One turn moves each row of this set onto another row. After a few examples, where does it send each row asked below?
pib: [ -4  -6 -11   6   8  12  12 -12  14  -3  -1 -12   3   5  -4  -8  -1  -4
   6  20  -2 -12  -2 -10   6  21 -14   5  16   9 -12]
Bon: [ -3   0 -14  -7   6  -5  18 -14 -12  -1  -6   2   2  22 -12  -3 -11 -10
 -14   8  13   4   6  -9   1  11  -1  -6   3  -6  -3]
dukez: [ -6   5 -17   4  10   0 -10  -5  16  -4  18  -1   8   0  -2 -15   2 -14
   0  14  -8  15  -1  -5  -5  -4   0  10  12 -12   4]
bozu: [ 18  -7  -5   5   3  -7  -8 -23   8   2   0  22  -4   0  12 -10   4  -8
  -3   8  11  17  -1  -3  -4  12  -7 -14   7 -16 -18]
Zevi: [ -7   5  -1   7  -4  13  12 -13   8 -13   3  -1  -2  -6  -8  -1  -1 -18
  21   7  16   1  -3 -15  -4  -1  -5  12  12   0  -7]
Vagu: [  7  11  -5  -4  -9  19  17 -23   0   0  11   2   0   6   1  -6   0 -18
 -13  13  -5  -4   5 -25  -1   9   3   8  15   3   0]
bebo: [ 14   3   4  17   6  -7 -12 -13   0   1  12   9 -14   7   6   3   3 -13
  -5  -9   6  18  16  -8 -11   1   3  -4   5   2 -23]
ruv: [  3   8 -17   8  -1  10   5 -18  -9  -3   8 -11 -10   8  -2   0  -5  -3
  13  17 -10 -12   3  -3  -1  -5  -2  14  -6   0 -10]
saz: [ 21  -2   5  12  10  -2   4 -15   4  -8  19  -6   1   5 -27  -9  -6  -5
 -17  13  -7   6   2  -1   0   5   4   8   5   1  -9]
duf: [ 18  -1 -17   2  -7   2   2 -20  -3   2   1  -9   9 -14 -13  -4  -5  -7
  -3  15  10   4   0  -2  -2   2  -2  -8   3 -19   9]
koga: [  5 -16  -9  16   8  -8 -15  -4   4   0   6   9 -11  -4   3 -13  -7   1
 -12  -6   9  11   2  -5 -15   5  -7  -5  -6   3 -15]
tur: [-20   8  -2  12  10   9   4 -21  -4  14   9  -3  -8   5   5   3  -8  -1
   0  22  -3  16 -12 -17   4  14  -6  -3   1   3   4]
revo: [ -2   7 -16   9   3  10   7 -16 -10   0   8 -15  -8  12  -2  -2  -3  -1
   9  15  -7 -12   1  -5  -2  -6  -3  16  -2   3  -8]
Faleb: [-10   0  -8   2  -9  -7  -7 -24  16  -1  21  -2   2   2  15 -12  10  -4
 -13   5  -8  18   8   3  -9  -2 -10   5   9  -4   2]
Lon: [ -3   5  -2   5  -3   9  16 -11   2 -10   2  -1  -5  -2  -9  -2  -2 -16
  19   7  17  -4  -3 -16  -1   1  -3  16  16  -4  -7]
Vitav: [  1  -2  -2  11   3 -12  -5 -27  -7  12   3   1  -5   5  20   1   4  -4
  -3   6  -3  16  -1  -1  -3  10  -4 -21  -3  19 -12]
viso: [ 14  -9  -7   7   7  -5  -7 -16   8   0  -1  24  -1   1  14  -9   6  -7
  -3   8  11  17  -1 -10  -4  15 -11 -14   2 -11 -14]
dor: [ 17  -8  -4  15  -6   3 -13 -22   2 -10   3  -6  -1   2 -14  12   3  -8
   2   9   4  -3  11   2  -4  10  -4 -17   0 -14   3]
veb: [ -6   6 -14  15  -3  17  26 -19  -4   0   6 -12   6  -7  -1  -5  -7  -7
 -17   3   0   2  -5 -10  -5   2  -6   6   6  -6 -23]
safa: [ -8 -11   3  23 -15   1 -14 -17  -5  -6  10   7  16  -3 -10  -1  -2 -10
   6  17   2   6  -4   4  -4  13  -1  -6  -4  -1  -9]
diziz: [-10   3   7  17 -15   4   5 -12  -2   9  15 -11  18  -2 -12  -4   5 -11
  -3  17   3  12  -2  -1   2  12   6  -9  12  10   0]
Sar: [  6  -1  -8  15  -9 -13   6 -16  13   3  12 -17  -8  -8   1  10  -8 -12
  -3  25  -8   8  16  -7   0   3   4   6  20   1 -10]
litiz: [ 14   2   3  15   3  -7 -14 -16  -3   3  20   5 -15  14   5   2   1 -15
  -8  -8   6  19  10  -6 -10   5   2  -4   5   3 -24]
zizam: [ -2   6 -13  12 -10  15  26 -20   2  -2   5 -14   5  -9   0  -6  -5  -4
 -18   3   3   2   1 -10  -5   3  -9   4   5  -7 -23]
Mami: [ -7   6  -5   9  17  -8  16 -23   3   0   9   2 -14  11 -11   6 -16 -12
  -4  -1   3   5  14  -6  -6  10  13   7  12   1 -11]
kiga: [ -2  -3   7  -4   1  -9  -5 -10  -3  -7  -2   3  -6   7  14  -5   0  -8
 -11   6  14   4  -8  -3  -7   1   5 -26  -6  -2 -12]
zif: [ -3  -6 -11   5   8  10  12 -11  16  -8   3 -12   4  10  -6  -5  -1  -6
   5  17  -5 -12   0 -11   6  22 -13   0   9  10 -14]
vizu: [  0  -4   0  12  -1 -10  -7 -32  -2  12   5  -4   0   3  22  -4   6  -5
  -4   4   1  19   0  -1  -5  12  -8 -19  -1  15 -10]
futo: [  0  15 -16   9   9  -2  -3 -19   6  -4  -2   4  -1 -11   3 -11  -5   4
  -1  10   4   0  12 -20   3  22  -3   3  13 -21  -6]
feba: [ -9   0  -2  20  12  15  -4 -13   2   2  -1  -2  -5   3 -13 -12  -7   1
 -15  10   7  22   2 -15  -5   0 -14  13   7   4   1]
Sonud: [  2   0   5  -5  -3  -9  -5  -8  -5   2  -2   8  -6   7  16  -4   3  -5
 -11   9  15   2  -3  -8  -6   5   3 -26  -6  -3 -12]
bopa: [  4   5 -18   6  -1  17  20 -20   1   0  10   4 -12  -3 -15 -12   0  -7
  -1  -6 -12   6  -8   5   3   8  -8   1  19   4  -3]
solod: [ 10  -3  15   4   8  -1 -11 -25   3 -22  10  -4   4   3 -15   3  -4 -12
  -8  13   2   2  -5   2  -4   8   3  -8  -4  11 -10]
gozi: [  2 -18  -9  19   1  -6 -21  -5   3  -3   6  11 -12  -4   5 -14  -8  -2
  -8   1   5  12  -1  -2 -13   5  -5  -4  -3   3 -11]
Vota: [ -1   5  -8   1   6 -16  23 -12   0 -11  17 -13  -1   3   1   4   4  -9
   0  17   2  14 -16  -1  11  10  -4  -9   6  -9  -2]
tib: [  0  15   0  12 -10  -1   4 -19 -13   2  -9   1  -9  -7  -4  -8  -1   6
  -2  16   0   5  20  -3  11  14   1   2  23   5  -4]
kise: [  3  -4  -5  -4 -15 -10   3 -20  17   3  10  -1 -14  -5   7   6  -4  -8
 -14  17  -5  14   5   8  -2   4  -8  -7  22 -11 -18]
det: [  0   2  -8  -4  -9 -17   2 -13   0 -11  28  -3 -13   6   1   2   2 -10
 -13  -1   1  23 -13  -5   1   9 -14  -2   9  -6  -9]
nito: [  9 -14  13  17  -9 -10  -5 -13   3  -2   5   4 -21   5  11  -2   8  -3
  -2   4   0   4  17  -3  -2  13   2 -16   8   7  -1]
mose: [  7 -10  15  16  -5 -10  -3 -14   3   6   5  10 -21   1   8  -5   8   0
  -1   2  -1   8  14  -3  -3  10   0 -14   7  13  -2]
kazir: [  5   4 -21  12   1  19  17 -21   0   3   8   3 -10  -5 -12 -11   2  -7
  -1  -3 -13   3  -7  -1   3  12  -8   3  22   3   1]
fab: [  5   9  -6  -6 -16  20  12 -20   2   2  15   3   0   7   0  -8  -1 -17
 -13  14  -8   0   4 -25  -1   8  -2   7  11   5   0]

vizu goes to kiga
mose goes to Vitav
Where do these go?
bopa goes to ruv
safa goes to det
saz goes to Sar
Lon goes to kazir
tur goes to Bon

One turn moves each row of this set onto another row. After a few examples, where does it send each row asked below?
Reluz: [  7  -9   4   2  10  -1  -7  11  16 -17   5  -6  13  -7  -7  13 -18 -14]
Zor: [ 14  12  -3   2   8 -13   9  -8  24  -9  16 -12  -9  -9 -10  10   5  -3]
molit: [ 11  -1   2   5   2  12 -11  10  13   9   1   2   2   5  -1  21 -17   2]
papen: [  5  -8  -2  -3   2 -13  -6   4  16 -22   5  -6   2  -7 -13   6 -11 -26]
Damun: [  7  -4  -2  -6  -2   9 -16  -3  -1  15  -3  14 -11  -2 -15  15 -17  -4]
zavo: [ -4  -1 -13 -10   1  10 -10 -19   3   5   4  14 -12  -3 -15  12 -11 -16]
vefu: [  1   1  -8   2  17  -4  -7  12  16 -10   0  -7  13  -1  -3   7 -12 -19]
rozo: [ 17   5   3   3   3 -13   9  -7  22  -8  14 -13  -8 -12 -14  12   3   4]
Fis: [ -3  -6 -13 -12   3   8 -10 -22   2   2   8  11 -15  -6 -17  10  -9 -11]
fid: [ 14  17  -7   8   7   1   4   3  26  -3  16  -8  -6  -6 -10  12   0  10]
Reso: [  0 -10  -9 -13   0   6 -10 -19  -2   7   3   9 -13 -11 -18  13  -8  -3]
nofi: [ -4  -3 -19 -12   3   4 -10 -17  -1  11   1   8 -13  -9 -15  10  -5  -6]
potot: [ 13  -6   5   3  -6 -15   7  -6  16  -9   6  -7 -11 -20 -20   5   4  -8]
zizog: [  9   4  -4   4   2 -14   7 -10  20 -14  10  -7 -13 -10 -15   0   6 -19]
fimu: [  8   6  -9   3   0 -21   8  -2  15   0   0  -9 -10 -16 -16   0  10 -10]
kivev: [  8   3   0   6   6  15 -11   8  18   4   6   3  -1  12   1  18 -17  -7]
kazi: [  1   1 -12  -3   4 -20  -4   8  12  -9  -3 -10   4  -8  -8   2  -6 -24]
lak: [  0  -7  -7  -9  -5  10  -9 -16  -1   7  -1  14 -11 -10 -18  15 -12  -9]
Led: [  8   7  -3   6   7  10 -10  11  14  13  -1   2   1   8   3  15 -15  -3]
vasa: [  6 -10   0  -3  -4 -19  -5   9   9 -10  -6  -8   4 -15 -14   6 -10 -15]
Zakam: [ 14  11  -2   2   6 -17  10  -3  21  -1   9 -13  -8 -13 -11  10   7   3]
Fuvig: [  5  -7  -2   0   9  -9  -7  17  12  -4  -6 -10  15 -11  -7  11 -13  -6]
Dono: [ -5   1 -15 -11   0   8 -10 -14  -1  13  -3  13 -11  -9 -14  11  -9 -10]
gutop: [  0   7 -14  -5   6  10 -15  -5   2  16  -1  13 -11   7 -10  11 -15 -11]
Tibo: [ 14  15  -5   7   5   1   4   3  23  -2  14  -9  -2  -9 -13  13  -1  13]
tuta: [  4   0  -4  -3   3  15 -16  -9   2   4   7  16 -11   6 -15  15 -19 -14]
zado: [ 15  12  -2   6   5   3   4   1  25  -6  18  -8  -5  -7 -12  15  -2  11]

Zakam goes to Zor
zavo goes to lak
zizog goes to potot
Where do these go?
Fuvig goes to vefu
fid goes to zado
vasa goes to kazi
gutop goes to tuta
nofi goes to Fis
kivev goes to molit

